0: [216 142 149 141 107 109 210 145 114 108 110 106 106 150 132 107 109 170
  98 118 128 169 108]
1: [100 110 111 118 105  98 107 118 137 146 119 151 111 138 112 112 132 124
 166 121 122 113 121]
2: [ 97 155 101 102 154 113 108 116  99 170 119 107 160 131 104 134 191 106
 123 113 191 112 114]
3: [100 110 120 143 102 102 101 154 133 116 137 154 107 119 129 145 117 119
 168 159  99 114 185]
4: [104 109 195 149 109  99 139 115 233 112 119 152 109 116 119 112 105 147
 179 131 100 112 134]
5: [159 124 106 107 132 192 170 118 101 129 144 109 130 123 140 141 117 100
 102 117 139 124 115]
6: [134 118 225 177 109 100 144 107 207 110 121 147 102 118 194 108 104 174
 121 128 103 138 131]
7: [136 107 114 129 112 114 118 171 107 126 142 116 122 135 114 130 103 126
 108 138 105 140 128]
8: [102 106 175 143 107  95 131 152 204 115 118 143 114 144 124 111 101 185
 169 167 101 116 148]
9: [109 110 154 133 111 111 116 152 128 113 113 139 111 121 154 126 106 162
 125 151 101 144 144]
10: [152 127  95 120 165 158 125 151  99 116 134 115 148 127 128 132 109 116
 109 129 129 143 133]
11: [118 154  99 110 168 169 104 116 106 150 140 112 162 121 105 150 167 102
 109 116 180 116 107]
12: [136 116 210 167 109  99 138 119 184 109 122 139 108 120 200 118  99 168
 104 138 105 146 136]
13: [171 109 195 165 107  96 186 144 179 109 123 119 112 140 163 110 108 178
 103 136 104 152 124]
14: [143 134 235 187 102  98 142 118 203 120 121 151 110 121 189 113 108 178
 119 140  91 140 122]
15: [128 156  96 106 150 152 103 114 102 133 127 113 153 132 109 142 156 108
 104 111 169 112 113]
16: [147 109 213 206 105  97 174 139 180 110 117 155 104 125 209 111 108 201
 123 140  99 178 155]
17: [104 109 142 117 108 101 109 177 165 140 120 141 108 141 108 120 104 149
 186 184 102 116 132]
18: [152 106 103 107 155 177 177 164 104 113 148 109 142 123 120 110 106 118
  99 119 113 154 122]
19: [162 182  99 106 163 171 123 117 105 135 130 111 163 128 110 130 148  98
 101 118 202 113 109]
20: [106 126  97 112 136 140 104 120 103 148 135 133 158 118 111 149 137 110
 129 123 114 110 108]
21: [203 198 127 161 141 145 149 121 101 120 126 114 157 123 177 148 113 113
 107 114 151 179 113]
22: [103 108  99 108 136 120 105 140 106 150 143 117 126 121 113 141 128 113
 161 140 100 116 164]
23: [103 108  97 116 101  98 109 137 114 131 121 146 114 140 105 112 124 127
 168 141 104 119 140]
24: [130 107 172 192 109 114 130 134 127 107 111 168 109 121 212 109 103 190
 144 141 107 178 145]
25: [113 141  99 107 169 179 107 115  98 142 140 110 168 124 108 144 156 103
 108 107 163 114 113]
26: [103 131  99 113 179 205 107 114 101 128 141 114 145 122 108 161 150 108
 104 113 119 121 145]
27: [110 115 105 112 121 137 112 135 102 129 139 124 126 135 113 119 124 119
 121 125 113 129 128]
28: [100 109 102 125 138 104 101 134 179 117 127 109 135 169 108 108 141 132
 123 162 155 117 158]
29: [126 111 141 152 110 100 128 115 125 117 118 143 110 125 156 113 107 147
 137 119 105 142 125]
30: [197 150 105 111 112 114 151 133 102 121 132 110 135 135 104 106  99 128
 102 112 150 141 108]
31: [149 112 176 164 108  95 184 155 163 112 118 138 110 120 160 114 103 189
 105 136 103 163 136]
32: [158 157 155 141 166 142 129 120 113 110 115 112 130 120 192 157 103 132
 106 118 105 146 122]
33: [102 121 112 128 113 104 106 119 146 144 116 130 118 127 105 143 160 105
 149 144 134 119 133]
34: [106 113 154 140 104  97 110 117 165 128 118 142 111 122 139 141 116 125
 144 131 108 113 130]
35: [105 139 102 101 158 129 103 119 101 158 118 110 137 126 111 161 172 101
 119 128 166 113 113]
36: [195 137 158 153 105 153 177 141 106 117 118 110 110 121 174 123 103 165
 104 120 106 177 117]
37: [163 152 136 124 107 104 151 118 104 115 126 119 121 129 129 109 105 132
 108 116 131 144 112]
38: [103 108 119 137 187 152 105 152 110 117 138 111 138 126 146 193 107 144
  96 149 104 141 198]
39: [107 112 159 130 103  99 134 144 125 115 118 160 110 120 120 111 100 165
 166 119 101 134 106]
40: [148 121 217 168 108 101 156 121 212 105 118 134 109 126 195 114 102 187
 105 139 102 147 133]
41: [119 133  98 106 117 125 106 118 105 143 143 114 134 131 109 129 138  98
 136 117 139 115 113]
42: [ 97 108 149 164 106  97 115 139 141 114 139 182 109 118 147 111 109 151
 176 141  97 117 175]
43: [132 108 160 131 107  99 138 114 158 113 124 142 109 140 133 117  99 161
 162 116 104 123 112]
44: [120 120 100 106 142 157 107 124 105 151 148 108 140 129 108 128 148 102
 115 123 165 112 113]
45: [104 147  97 108 127 155 110 118 102 143 129 128 144 132 107 111 177 106
 109 110 177 112 109]
46: [110 154  97 107 160 147 108 113 101 145 145 117 167 126 105 140 144 103
  99 117 170 119 111]
47: [116 157 100 103 111 102 115 114 104 149 145 112 142 148 106 113 163 104
 107 118 177 116 116]
48: [164 108 194 161 106 107 186 143 183 114 116 135 114 130 168 118 107 193
 104 133 102 160 128]
49: [136 128 167 136 110 102 132 116 126 112 115 142 110 121 142 118 107 138
 122 118 103 131 115]
50: [106 106  99 108 102  98 110 140 109 145 127 157 110 123 107 137 116 126
 196 150 107 113 168]
51: [154 106 212 163 109  96 165 161 224 115 116 123 105 130 141 106  96 199
 113 159 106 138 150]
52: [124 142 101 113 139 164 111 115 102 130 125 123 143 119 110 122 151 107
 114 114 151 125 109]
53: [215 161 140 144 114 150 204 122  98 111 118 107 121 132 155 109 112 143
  99 110 122 190 105]

[103 122 103 107 147 147 101 121  99 147 138 135 152 123 116 169 146 106
 137 125 102 110 126] -> 20 22 41
[176 108  97 116 143 162 197 187 101 114 141 112 127 126 143 101 101 145
 105 116 105 180 131] -> 18 10 36
[197 108 119 127 110 183 204 165 103 116 138 110 106 120 167 127 106 143
 107 111 104 175 112] -> 36 53 18
[188 153  99 107 149 151 146 127 101 125 137 113 140 141 108 118 105 114
 106 122 158 139 110] -> 30 10 5
[147 116 147 128 110 111 131 153 120 116 138 117 114 122 109 123 103 137
 112 133 106 146 125] -> 7 49 37
[102 108 101 116 165 147 109 131 106 147 144 111 145 124 109 175 140 103
 127 137 103 114 181] -> 22 26 20
[106 111 153 126 113 101 112 121 142 121 115 151 105 122 151 151 113 128
 147 155 100 115 144] -> 34 9 3
[220 212 167 177 132 127 157 113 118 114 117 111 152 119 203 141 104 124
 103 115 141 184 112] -> 21 53 32
[154 134 138 153 105  99 159 118 151 114 119 119 108 143 126 113 108 136
 104 128 144 126 116] -> 37 49 29
[107 113 100 109 139 157 109 154 105 124 126 127 129 119 137 151 107 139
 115 143 101 139 143] -> 27 10 7
[103 131  98 113 108 100 110 117 105 147 122 150 112 132 110 104 157 106
 165 107 147 117 113] -> 1 41 33
[135 112 108 129 109 144 150 188  96 112 136 120 111 126 116 111 108 155
 107 140 104 160 142] -> 7 18 27
[104 105 191 151 103 101 119 120 201 103 119 152 109 118 150 109 106 155
 154 139 106 112 132] -> 4 8 34
[170 173  99 155 124 139 141 117 101 113 149 119 160 127 144 132 129 107
 109 115 130 163 125] -> 21 10 37
[ 98 109 130 132 106  95 104 120 158 131 122 153 109 122 113 105 136 121
 175 127  99 113 122] -> 1 34 23
[100 109 156 155 102 101 106 119 160 116 118 183 103 121 133 108 102 144
 199 120  99 112 140] -> 42 34 39
[178 115 106 110 130 178 188 124  97 109 140 110 120 122 147 134 105 113
 107 114 121 138 113] -> 5 18 10
[147 142 124 121 109 104 137 118 110 115 139 116 121 142 114 110 105 124
 108 114 129 131 110] -> 37 30 27
[109 104 186 176 108  98 143 121 212 109 121 159 106 129 140 107 104 159
 164 133 103 116 133] -> 4 8 43
[179 158 101 110 122 134 150 118  98 123 126 111 134 137 101 105 130 108
 101 113 174 130 111] -> 30 37 19
[ 96 112 103 107 182 177 104 139 100 120 147 111 143 120 115 172 130 107
 103 128 104 117 159] -> 26 38 10
[130 110 176 136 105  95 166 196 171 119 132 133 111 126 104 106 107 190
 153 165 104 138 155] -> 8 51 31
[195 204 152 151 142 131 149 121 124 114 112 112 140 118 202 142 107 133
 106 113 163 165 111] -> 21 32 53
[130 137 103 125 147 163 145 116 109 113 125 110 112 153 116 133 148 109
 106 117 144 120 150] -> 52 15 10
[105 108 102 111 119 119 102 139 101 137 152 135 131 121 110 132 124 114
 164 133 101 115 132] -> 22 23 27
[104 104 101 103 107 121 102 118 101 155 130 127 128 130 105 122 162 105
 169 121 149 118 117] -> 41 1 33
[102 107 107 124 109 112 108 138 101 130 133 147 121 120 109 128 121 124
 168 142 104 121 138] -> 23 50 22
[105 111  98 104 166 214 106 151  99 116 142 111 152 119 113 141 114 121
 106 136 116 111 148] -> 26 10 25
[ 94 114 179 151 111  98 139 119 216 117 116 146 110 123 121 110 105 142
 142 126 105 112 129] -> 4 34 8
